Families of rows that turns and mirrors carry onto each other, the same ones carrying the whole set onto itself: the rest of each named row's family, in list order:
4 families of 8 rows:
Fezi: [ 35 -24  -7  45 -31  -7  -5  32 -24 -18  42  -4]
tiv: [ 11  -5  33  30  -1  15  -4   5  10 -42  37  -4]
Nevet: [ 48  42  23  13 -10  -5 -41  -5   6  23  26  20]
biti: [ 58  11  26  -3  -1  40 -10   4  -8  -5  33  13]
nusin: [ 30  10  18  52  -3 -45  -5  46 -15  12  22  14]
gezag: [ 42  48  16  14  -8  -3 -44  -6  -1  26  28  12]
Pom: [ -1  33  18  46  -2 -26 -33   6  14 -15  32  -1]
nava: [  6  28  17  45 -12 -25 -38   1  21 -13  30   1]
Burak: [ 10  40  18  36  -8 -27 -40  -6  15  -3  33  -5]
teza: [ 57  38  17   3 -10   6 -37  -8   3  21  30  11]
lokev: [ 25 -19  -9  48 -33  -8  -7  26 -34 -19  40  -4]
vifu: [ 24  13  31  29 -22  23  -4   5 -59  23  53 -13]
rafoz: [  8   6  34  33   4  -1  -4  10  15 -43  38  -8]
nunap: [ 31  10   7  53  -7 -41  -8  42 -22  13  15  16]
rur: [ 14  -2  32  28   3  15  -7   5   8 -43  47 -11]
zavas: [ 33  31  47  32  -2  -8  -4  24 -48  39  22   8]
saf: [ 33 -17 -11  43 -36   7  -4  24 -36 -10  50  -7]
mukef: [ 35   3   2  54  -8 -34   1  49 -17   4  26  16]
Lub: [ 32  -3  26  23 -31  27  -8   4 -54  12  53 -15]
Nuril: [53  9 38 -2  0 36 -8 -1 -4 -6 33 17]
lesu: [ 22   0  29  24 -20  26   1  13 -57   9  55 -14]
zado: [ 27   3  31  26 -27  27  -2   7 -60   7  47 -11]
tuvu: [ 20 -17 -12  47 -31  -6  -8  31 -30 -13  47 -10]
bup: [ 11  26  10  42  -5 -26 -40   2  21 -14  36  -6]
lifom: [ 25  32  44  40   5 -19   1  29 -39  37  29  10]
nuba: [57 15 41 -1  8 34 -9  4 -4 -6 38  8]
dem: [ 35  31  44  26   1  -6  -1  31 -46  41  32   9]
moret: [ 55   4  33   0   3  33   0   7   3 -18  33   7]
Vel: [ 28  31  52  31  -2 -12  -8  17 -44  42  32   2]
bunuz: [ 54  42  19  14  -2  -7 -41   1   9  23  27  13]
libi: [ 33  14   3  49  -8 -39 -10  49 -18  19  24  13]
Rav: [ 16  -3  28  29   5  16   1  16   7 -45  37   0]

Which other rows belong to the same family as Burak? teza, vifu, rafoz, saf, mukef, lifom, moret
Which other rows belong to the same family as lokev? tiv, Nevet, nava, nunap, zavas, Nuril, zado
Which other rows belong to the same family as tuvu? rur, lesu, bup, nuba, dem, bunuz, libi

Families of rows that turns and mirrors carry onto each other, the same ones carrying the whole set onto itself: the rest of each named row's family, in list order:
6 families of 6 rows:
Lud: [  2  21  38   2  12 -10  34 -30  18  40 -12  42  18  32   2  12]
Rugok: [-15  -5  50 -39 -37 -19  23 -54   5  -7  25  20  30   2  -8  45]
tumav: [-22  -6  12  13 -23 -11   6 -26  -6 -17   2  21  20 -16  26   2]
fizu: [ -2   1  50  11 -12   3  28 -27  17  -8 -15 -25   5  14   6  50]
ridif: [  5 -22  56 -28  17  15   2 -37 -15  16 -29  25 -32  -8  32  34]
Tof: [ -3  -6  71 -13  -3  10  10 -19  11  24 -13 -18   2  27 -11  53]
Naka: [ 12  -7  67 -16 -16  28  22 -46 -38  -6 -15  22  -4  -2  26  21]
doro: [ -2  -6  40  12 -37 -31  37  -5  16  10  -3  31  39  39  21  39]
gezo: [  1  -4  87 -14 -14  18  25 -36 -14  -8   6  21  -6  -7  25  43]
potid: [ -5 -43   5 -49 -38 -29  -2 -46 -17  -1 -20  18  20  11  13  39]
Mabev: [-22 -34   6 -17  -1 -13 -28 -13 -13  24 -22  28   1  -3  21   6]
vose: [ -6  -2  -1 -18 -29  -2  38 -36  12  -4  -7  55  -5  31  45  15]
bonim: [-19 -27  13 -35 -18 -41  10 -48  24  -8  -1  17   7 -10  17  55]
Loto: [  7 -43  53 -17 -31   3   8 -22 -31 -14 -26  15  -7   2  47  47]
Gevi: [ -7 -15  26  -2   5 -39  17  -4  35  39 -21  38   8  32  23  43]
loza: [  9   1  10  17 -24 -21  41 -25   1   8 -27  33  33  35  26  13]
lotof: [-13  16  30 -28 -11   6  38 -37  26  15  15  62 -10  29  25  19]
sotos: [ -4 -20   4 -44 -20   2  13 -26  -1  27 -20  60 -12  45  35  15]
rilu: [ 10  -1  41 -10   8  22  12 -37  -8  22 -39 -17  -3  26  -7  26]
nebo: [-18  -6  49 -22 -15  12 -14 -22 -30  27   8  32  24   8  -7  -6]
Rediz: [-35 -35  36 -18  -5 -25 -27   3  12  22   4  27   2  -5  19  33]
loz: [ 11 -13  42  -1 -29  14  19 -27 -19  -1 -34 -24  17  32   2  34]
pok: [-20 -16  30 -39 -17 -12  19 -14  33  24   9  60 -16  37  34  44]
dasek: [-30  11  51  -8   7   3  -3 -26   6  20  22  32  10 -12  -2   5]
vatu: [  5   3  56 -13 -14  -9  23 -14  -2  47  -8  42  34  52  -5  20]
Bosu: [  6 -27  14 -13  -9 -27   9  -6   1  44 -41  38  18  48  20  25]
reg: [  1 -15  25   1   8  -1  11 -26  16   8 -43 -23 -13  14  14  46]
vom: [-11 -27  45 -68 -17 -16  -8 -45  -7  31   1  27  15  16 -15  43]
Rirup: [-13 -18  31 -31 -54  -8  30 -12  10   2  13  54   9  46  37  38]
diz: [-25 -24  39  -1 -49 -14  -3  -5 -16 -10  14  20  35   2  19  18]
pamul: [ -4  -5  38 -44 -38  14  25 -26  -9  24   6  61   7  53  18  14]
rula: [-12  -7  19 -51  13 -15   4 -67  10  22  -8  28  -3  -6  -7  29]
lav: [ -1  -1  16 -37 -27  -7  22 -73 -19  -8  -4  21  26   1  -3  14]
sos: [  0 -28  48  -5 -12  -2  18 -29  -5 -20 -19  16 -20 -16  53  51]
bos: [  0 -34  79 -37  -1  10  -4 -20 -17  20 -15  24 -21   3  27  51]
vam: [  1 -34  47 -14 -19  -2   1  -8  -1  16 -35 -24   4  34   6  57]

Which other rows belong to the same family as sotos? vose, lotof, pok, Rirup, pamul
Which other rows belong to the same family as bos? ridif, Naka, gezo, Loto, sos
Which other rows belong to the same family as fizu? Tof, rilu, loz, reg, vam
Which other rows belong to the same family as Mabev? tumav, nebo, Rediz, dasek, diz

Families of rows that turns and mirrors carry onto each other, the same ones carrying the whole set onto itself: the rest of each named row's family, in list order:
8 families of 4 rows:
goz: [ -4 -15  33   9  22   6  56  12  16]
pagi: [ 26 -27  28  13  20  34  44   5  24]
kolo: [ 18  30 -11   0  14  48  13   6 -37]
Ladu: [-24 -12   4  -9  43  46  50 -13 -12]
Vere: [ 9 47 -4 28 30 42  9 -9 -6]
puzuz: [ 19 -10  29  13 -12   7  47  -8   8]
bafes: [ 17  12 -12  46  21  38  35  31  -7]
zega: [ 23 -17  22  25  20  18  68  16  -2]
kini: [ 30  28 -15  -2  18  46  23 -27  17]
rato: [ 20  41  -2 -14  13  19  22  -6  28]
karem: [-36 -17  24   2  28  23  43  -1   0]
kol: [-13 -31  15   2  30  57  28 -12   4]
zumib: [ -7  24  -1  27 -12  35   1   7 -15]
Zopof: [-24  -8  14 -14   8  33  32 -33  -3]
mana: [ 32  40  -4 -12   6  20  51   6 -10]
Tisip: [-25   0  -6  19  35  54  15  23   0]
Rud: [ 14 -20  34  -1  21  32  31  35 -14]
Zegi: [ -4  32 -12  -2   1  39  30   1 -39]
Zuk: [ -1 -12  34   1   2  20  44  34 -12]
lizu: [  6  49 -17   1  13  16  37 -21   3]
Guzo: [-17  -2  24 -36  27  31  42  12   2]
nos: [ -2 -12  37  30  49  35  39  13   3]
vuves: [  3  25 -22  -1  52  48  38   6  15]
duluv: [25 48  0 30 29 31 18 -4  5]
Tuga: [ 45  35  -6  -9  18  33  29   9 -14]
mokor: [21  9  5 14 38 27 38 33 35]
rade: [ -2   3   7  23 -18  27  31 -23 -26]
Kese: [  1 -15  26 -29  42  42  29  17  -3]
Zesok: [ 23  14 -10  34  -7  48  14  -9 -12]
Kufor: [ 18  18   4 -15   6  17  48 -36  12]
Gugar: [-5 -7 32 14 60 37 40  5 12]
Konus: [  4  38 -12  30  -6  17  30  -7 -18]

Which other rows belong to the same family as lizu? goz, karem, Konus
Which other rows belong to the same family as Kufor? puzuz, Zopof, rade
Which other rows belong to the same family as Kese? kolo, Rud, Tuga
Which other rows belong to the same family as Gugar? Vere, nos, duluv
Which other rows belong to the same family as mana? Zegi, Zuk, Guzo
Which other rows belong to the same family as zega? Ladu, rato, zumib
Which other rows belong to the same family as pagi? kini, kol, Zesok

Families of rows that turns and mirrors carry onto each other, the same ones carrying the whole set onto itself: the rest of each named row's family, in list order:
6 families of 5 rows:
gidel: [ 10  16  -1 -45  19  21  -1  -2  21 -43 -24 -26 -15 -46 -32  22  24   0]
Veg: [-27 -31  11  29  13 -10  10  28  33 -37 -22 -11  10 -42   0   9  20  -5]
segi: [  8 -24   4 -16  19 -14  40 -11  10 -50 -19   8  16 -25 -43   2  -3  34]
Zipuv: [ 32   8 -11 -17  24  43 -22   3   1 -41 -24  12  38   0  14  27  29 -35]
Fav: [ 29  14 -14 -30  41  32  -4  -2 -23 -39 -16  16  29   2 -16  33  33 -28]
neri: [ -8  -7  27 -39   3   9 -11  53   2 -68 -24  35  29  -7 -28  32  10 -19]
Nif: [-11 -23  16   3  18   3  -9  46 -15 -44 -21  44  40   3  -6  13  -5  -9]
mes: [ 15 -13   1   0  18  -5  46  -2  44 -31 -15  11  39 -16 -34   7  24  26]
lusis: [-17 -17   8   5  25   1 -33  41 -30 -60  -8  22  31 -13 -16  14  -4 -10]
lamok: [  9 -10 -13  -2  37 -10  25 -26  32 -14 -41  -5  30  -8 -25   9  15  24]
Fodi: [  5 -28   2  23   1  29  10  29  19 -33  -7  -2  39 -45   6   6  34 -29]
fimo: [-19 -24  30  -7  29  -1 -13  46 -12 -61  -9  28  49   7  -6  23  10  -2]
pamis: [ 19  -8  -8   3  20  -8  26 -22  22 -34 -41   3  31  -5 -47   9   2  33]
lov: [ 26  -9 -24 -34  25  34 -40   1 -13 -52 -21   4  39 -13   3  21   7 -21]
Vonuf: [-10 -25  22 -21  26   1 -11  55 -25 -69 -16  21  29 -15 -10  35  41 -11]
fike: [-10 -23  -4  46  18 -21  -4  16   9 -47 -20  -2  13 -44 -12   7  30  -7]
Sevo: [ -8 -13  19   4  41   2  39   3   3 -32 -20  12  44  -9 -28   5   6  41]
fofi: [-22   1   7 -27  16  15   7   3  27 -56 -45 -44  -9 -25 -22  31  37  13]
lep: [-17 -42  -1  32  -1  -3   2  21  25 -45 -17 -29  25 -34 -10   8  33  -2]
geko: [ -9  -6  13  -9   3  24  -8  50 -21 -62 -15  33  28  21 -11  24  25   4]
Pupub: [ 22   6 -21 -28  19  63  -2   9  -5 -51 -29 -10  29   5  -3  42  30 -11]
Kub: [ 22  -9 -26 -22   7  41 -30  17  -2 -39 -40   5  29  -5  10  35  21 -36]
fover: [  3   7  15 -51  34  31  17  14  39 -49 -40 -30  17 -21 -43  24  20  13]
gese: [ 14  -4   2 -55  41   4 -17  -7  30 -69 -52 -20  11 -33 -22  23  12  -7]
Vidi: [  6 -54  -4  20  -1   0  16  16   0 -48 -15  -7  27 -30  -6 -11  46 -10]
ratir: [ -4   5   4 -57  34  10 -10   9  25 -52 -61 -17   8  -9 -33  42   6   2]
sila: [  8  21  15 -45  23  19 -11  12  33 -62 -53 -14  -5 -28 -32  36   9  -2]
teli: [-16 -27   9  28 -11   3  20  36  27 -57  -7   4  15 -17 -11   6  41 -19]
Mem: [ 17  -9   0  -1  44 -31  14 -21  27 -42 -46   7  24 -23 -34  -1  21  20]
tov: [ 29   6 -30 -28   3  26  -1 -20   1 -40 -37  13  32  20 -16  30  35 -13]

Which other rows belong to the same family as Mem? lusis, lov, fike, gese
Which other rows belong to the same family as Pupub? mes, geko, fover, teli
Which other rows belong to the same family as neri? Fodi, Sevo, fofi, tov
Which other rows belong to the same family as Kub? Veg, Nif, lamok, ratir

Families of rows that turns and mirrors carry onto each other, the same ones carrying the whole set onto itself: the rest of each named row's family, in list order:
4 families of 8 rows:
kuzo: [ -3   4 -15 -39  16  -5  15   2  23 -20  26  10]
nibob: [  4  11  12  19  -2  -4 -22   0  -7  25 -40 -31]
runeg: [-11  33  39 -22  -5 -20 -11  11 -25 -13  11  -1]
sobag: [  2  12  13  31 -16  -4 -19   3 -15  17 -28 -30]
navu: [  6  -6  21 -28  13 -19 -10   8  28  21   5 -39]
zon: [ -8  28  -3  15  10  11   0  -5 -25 -36  -5  25]
Sape: [  5  20 -15 -40  12  -6  12 -12  14 -26  23  15]
dufur: [ -6   4 -22   1  -6  -3 -23  39 -13 -13  13 -29]
moli: [  9 -11   8 -30  10 -36  -7   5  21   8  10 -42]
turat: [ -2 -18 -34  29  17   0   7 -16  20  -4 -10  -9]
ror: [ -4   4  -8 -26  16 -10  14 -10   8 -34  37  13]
suna: [-17   3 -30  -7   4   4 -15  35 -12  -6  18 -23]
lefo: [ 12 -17 -34  15  20   6   3 -20  25   4 -15 -16]
Vif: [-11  -4 -38  -1   1   5 -27  21 -16  -5  13 -21]
lamup: [ -4  32  30 -26   2 -11 -16   8 -39  -4  13 -14]
rut: [  3  33  39 -37  -2 -15 -14   7 -20  -6   6  -8]
luri: [ -5  22 -17  20   1   5   2 -18 -27 -30  -8  22]
latap: [ -8  27  -4  23   4  20  -1 -14 -21 -18 -14  25]
zore: [ -5   1 -29  -1   6  13 -20  32  -6 -23   9 -28]
Nikeg: [  8 -13   8 -22   4 -26  -8  -5  25  27   2 -42]
sagim: [ -4  -5  20  32   3  -9 -20   3 -14  18 -27 -31]
Dit: [  5 -16 -26  19  13  -5   7 -17  39  -4 -16  -3]
bogi: [ 18  13  36   0  10 -18   7 -44  12  -3 -20   5]
bika: [ 12  20  43  -8  14 -20  19 -30  16  -4 -17   4]
vup: [  6  15  33  -7   8 -28  11 -41   6  14 -12  10]
bugat: [-11 -10  11 -30  19 -17  -7   1  29  17  11 -41]
keka: [  7  12  26  -8  21 -12  15 -48  13   4 -16  12]
duz: [ -1   4  -8 -38  30 -10  11 -13  15 -27  25  12]
lubof: [-14  23  31 -29 -17 -16  -8  18 -28  -2   8  -8]
Midit: [ 11  26  -7  23  -5   3  -2 -10 -28 -26 -14  23]
piv: [  4  11  20  31  -2 -10 -23 -11 -23  10 -30 -27]
Mupi: [ 15  -8 -27  21  31   1  -1 -27  28  -6 -10  -9]

Which other rows belong to the same family as piv? kuzo, zon, dufur, turat, rut, Nikeg, keka
Which other rows belong to the same family as luri? runeg, sobag, navu, suna, lefo, bogi, duz
Which other rows belong to the same family as Mupi? nibob, ror, Vif, bika, bugat, lubof, Midit

